Some points, each followed by its number:
[ 52 100 -28  62 -73  41 -30  17] 0
[-31 -27  31 -33  50   9  10 -49] 1
[ 42  21  20 -11 -77   1 -36  11] 2
[ 25  18  12  15 -50  -2 -16  35] 3
[ 37   3  25   4 -23  48  17 -62] 4
[ 58  28  43  12 -45  68   0 -81] 5
[-53 -33  58  19  57  33  99 -21] 6
[-29 -51  34 -50  27 -20  10 -44] 7
[ -4  -1  37 -18  21   8  59 -51] 8
[ 50  -8 -43 -35 -30  56 -42 -72] 9
[ 38  42 -68  16 -17  22 -62   1] 10
[ 43  47  28   1 -39  58   9 -55] 11
[ 36  17  13   8 -58 -13 -39   3] 12
[-72 -19  15  42  66  23  97  46] 13
[ 43  31  20  10 -27  37  -1 -75] 14
[ 16   5  27 -12 -36 -22 -15  25] 15
[ 60  29   2 -33   8  56  44 -59] 16
[-37 -23  52 -11   1 -76  16  29] 17
[ 13  20  12  15 -55  -7 -34  11] 18
[ 63   9 -44 -46 -21  50 -37 -67] 19
[ 54  83 -21  27 -34  21   5   2] 20
[-45 -19  47 -19   5 -25  10  32] 21
[-44 -20  38 -23 -10 -42   4  35] 22
[ 75   3 -66 -60 -20  74 -44 -86] 23
New points follow, each followed by the numbers of its three nearest points above, looking only along the 2 directions in which the numbered points spread most, nearest first.
[-18 -49 -16   9   0 -20 -71  20] -> 15 3 18
[ 72 -27 -69 -54 -67  16 -93   7] -> 10 20 0
[-66 -17  19  40  57  18  92  43] -> 13 21 6
[-74 -33  -5  23  87  27  69  70] -> 13 21 6
[-68 -14  15  41  58  20  86  34] -> 13 21 6
[-28 -35  36 -42  48 -28  12 -30] -> 7 1 8
[ 14  -7  27 -18 -26 -39   3   7] -> 15 3 18
[-93 -62 -33   0  91  17  63  46] -> 13 6 7
[-74 -30   8  20  83  16  74  56] -> 13 6 21
[ 41  70 -40  41 -11  14  -3  -5] -> 20 10 2
[-25 -32  36 -44  50 -29  12 -31] -> 7 1 8
[-14  16 -37  11  47 -28 -15   4] -> 15 21 22
[-82 -32 -30  -3  75  19  48  50] -> 13 21 6
[ -9  15  -2  34  19 -31  -5  -5] -> 15 22 21
[-24 -31  37 -44  50 -23  15 -37] -> 7 1 8
[-11   4 -23  38  16 -28 -18  22] -> 15 3 18
[-70 -23  43  42  60   9  92  48] -> 13 21 17
[ 47  40 -66  20 -22  23 -51  -8] -> 10 20 2
[ 37  41  30  56 -42  79 -30 -53] -> 11 14 5
[ 66 -22 -89 -47 -58  36 -98   4] -> 10 20 0
[-13  -9 -77 -15  23  66 -10  40] -> 4 15 11
[-12  -8 -89 -18  26  72 -13  41] -> 4 11 14
[-92 -48 -26 -12  91  16  65  47] -> 13 6 7
[-24  12 -11  28  12 -29 -21  34] -> 15 22 3
[-83 -45 -32  11  91   7  75  61] -> 13 6 21
[-66 -23  35  39  59  13  88  48] -> 13 21 17
[ 63  54 -79   8 -29  16 -60 -26] -> 10 20 0
[ 15   7  27 -10 -37 -22 -15  25] -> 15 3 18
[ -1  52  28  93   3 -40  26  18] -> 15 22 3
[ -9  55   9  61  -7 -20   8  17] -> 15 3 18
[-46 -23  40 -16  36  -7   5 -37] -> 7 1 8
[-65 -14  14  43  54  17  75  32] -> 13 21 17
[ -8 -39   2 -37 -22 -52 -31  19] -> 15 22 21
[ 50  17 -14 -38  -1  48  40 -82] -> 16 4 5
[-17  17 -37  16  50 -33 -14   9] -> 15 22 21
[-45 -11  31  49  37 -62  12  29] -> 17 22 21
[-23  24 -28  45  18  63  51  31] -> 15 8 7
[ 50  44 -76  21 -28  26 -50 -16] -> 10 20 0
[-11 -39   4 -34 -23 -55 -28  19] -> 15 22 21
[-31 -17  -1   7  51 -48  16  29] -> 21 22 17
[-50 -26  54  23  52  29  92 -18] -> 6 7 13
[-24  16 -12  34  12 -34 -22  40] -> 15 22 3
[ 66 -22 -84 -49 -54  25 -82   2] -> 10 20 0
[ -2  11  52 -40   1  11  46 -47] -> 8 1 7
[  1  17  51 -38  -3  14  45 -49] -> 8 1 7
[-61 -18  43  36  55  11  89  40] -> 13 21 6
[ 81  74 -24  41 -80  28 -41   8] -> 0 10 20
[-21  13   3  49  46  56  70  31] -> 7 8 1
[-14   7 -12  33  18  -9  -5  33] -> 15 22 21
[ 105   46  -45    0  -65  105  -67 -100] -> 23 19 9
[  0  17  54 -42   2  16  51 -54] -> 8 1 7
[-13  19 -40  16  45 -29 -18   9] -> 15 3 18
